a =
[[ 1.36  0.13  2.57  1.83  0.66 -4.07 -2.39 -1.18 -0.19  0.51  3.43 -1.31
  -1.52  2.85 -5.51]
 [ 3.65  0.13  2.66 -0.70  0.72 -2.82 -3.03  1.41 -3.21 -7.02  5.17  1.77
  -3.19 -1.82 -4.05]
 [ 1.95  0.13  5.21 -5.90 -2.69  0.29 -2.82 -4.86 -0.15 -4.72  0.00 -2.35
   0.91  0.13 -2.30]
 [-0.05  0.13 -8.53  0.00  4.66  6.96  2.90 -6.35 -0.14  6.22 -7.06 -2.14
   3.46  5.22 -1.45]]
Indices start at 1.
(1, 1) = 1.36
(3, 12) = -2.35
(3, 4) = -5.90
(2, 9) = -3.21
(4, 2) = 0.13
(3, 11) = 0.00
(2, 10) = -7.02
(4, 3) = -8.53
(1, 3) = 2.57
(4, 7) = 2.90
(3, 6) = 0.29
(1, 12) = -1.31
(3, 13) = 0.91
(1, 4) = 1.83
(2, 14) = -1.82
(1, 14) = 2.85
(2, 15) = -4.05
(2, 8) = 1.41
(2, 7) = -3.03
(2, 6) = -2.82
(1, 7) = -2.39
(3, 2) = 0.13
(1, 5) = 0.66
(2, 3) = 2.66
(4, 4) = 0.00
(3, 14) = 0.13
(3, 7) = -2.82
(3, 9) = -0.15

m =
[[-7.44  1.92  5.11  2.74 -5.43 -3.20 -1.62 -1.14  1.09  3.08 -2.32 -1.20
   5.34]
 [-7.69  2.22  4.59  3.22 -5.22 -3.64 -2.50 -2.28 -0.26  3.24 -1.84 -1.07
   6.32]
 [-8.11  2.44  4.55  2.39 -6.03 -2.92 -1.91 -1.04  0.72  4.06 -2.38 -1.50
   5.81]]
Indices start at 1.
(1, 1) -> -7.44
(2, 8) -> -2.28
(3, 11) -> -2.38
(3, 2) -> 2.44
(3, 1) -> -8.11
(3, 10) -> 4.06
(2, 3) -> 4.59
(1, 2) -> 1.92
(1, 12) -> -1.20
(3, 8) -> -1.04
(1, 7) -> -1.62
(1, 6) -> -3.20
(3, 3) -> 4.55
(2, 7) -> -2.50
(3, 13) -> 5.81
(1, 5) -> -5.43
(3, 5) -> -6.03
(2, 5) -> -5.22
(1, 8) -> -1.14
(2, 2) -> 2.22
(1, 13) -> 5.34
(2, 13) -> 6.32
(2, 1) -> -7.69
(1, 4) -> 2.74
(2, 4) -> 3.22

grid =
 1.69   1.35   1.55  -0.38  -3.82  -1.41  -3.13   0.12  -1.60
-4.46   0.73   2.65  -1.21   2.22   4.72   7.32   1.30  -0.98
 1.33   1.71   2.73  -0.22  -5.43  -2.08  -3.12  -0.68  -2.66
 0.12  -0.63  -1.41   0.34   0.74  -1.08  -0.70   0.42   1.47
 3.15   0.74   1.22  -0.63  -5.99  -3.19  -4.06  -1.09  -2.34
 1.13  -1.65  -1.77   0.78   2.47  -0.83  -0.18  -1.41   1.44
-0.73   1.11   2.09   0.16  -1.84   0.61  -1.22   0.08  -2.98
 1.90  -1.86  -3.92   1.17   2.35  -2.48  -1.86  -0.71   3.70
Indices start at 1.
(1, 1): 1.69
(1, 3): 1.55
(6, 4): 0.78
(6, 7): -0.18
(1, 6): -1.41
(3, 6): -2.08
(3, 9): -2.66
(5, 7): -4.06
(2, 8): 1.30
(8, 9): 3.70
(7, 2): 1.11
(4, 4): 0.34
(4, 5): 0.74
(1, 4): -0.38
(2, 5): 2.22
(6, 9): 1.44
(3, 8): -0.68
(8, 4): 1.17
(4, 8): 0.42
(4, 9): 1.47
(1, 8): 0.12
(6, 8): -1.41
(2, 9): -0.98
(4, 1): 0.12
(8, 1): 1.90
(6, 5): 2.47
(6, 2): -1.65
(8, 5): 2.35
(7, 5): -1.84
(1, 2): 1.35
(2, 1): -4.46
(1, 5): -3.82
(3, 3): 2.73
(3, 4): -0.22

A =
-2.25	5.88	-2.26	4.31	0.44	-2.47	-2.69	-1.64	2.10
-0.49	6.63	-2.99	5.82	0.23	-3.33	-1.94	-3.38	5.31
3.44	-2.91	4.33	-1.64	2.03	4.82	4.42	4.17	-0.85
-1.87	6.27	-3.53	6.11	0.73	-2.35	-2.97	-2.63	2.53
-5.30	5.24	-1.67	4.06	1.63	-1.16	-4.33	1.04	-3.00
-0.80	7.06	-3.19	5.73	0.17	-3.60	-2.65	-3.01	5.39
-1.99	5.36	-3.81	4.98	-0.18	-3.18	-2.99	-3.54	2.58
8.49	-5.02	6.89	-3.34	1.94	5.94	8.37	4.82	3.66
Rows and columns are counted from 1.
(1, 1)	-2.25
(1, 4)	4.31
(7, 8)	-3.54
(8, 2)	-5.02
(2, 7)	-1.94
(6, 5)	0.17
(3, 3)	4.33
(4, 3)	-3.53
(5, 1)	-5.30
(8, 1)	8.49
(6, 2)	7.06
(7, 4)	4.98
(6, 7)	-2.65
(1, 9)	2.10
(2, 3)	-2.99
(7, 9)	2.58
(4, 1)	-1.87
(8, 6)	5.94
(4, 9)	2.53
(1, 7)	-2.69
(6, 3)	-3.19
(6, 9)	5.39
(8, 7)	8.37
(2, 2)	6.63
(5, 2)	5.24
(2, 5)	0.23
(2, 4)	5.82
(4, 5)	0.73
(6, 1)	-0.80
(3, 1)	3.44
(3, 5)	2.03
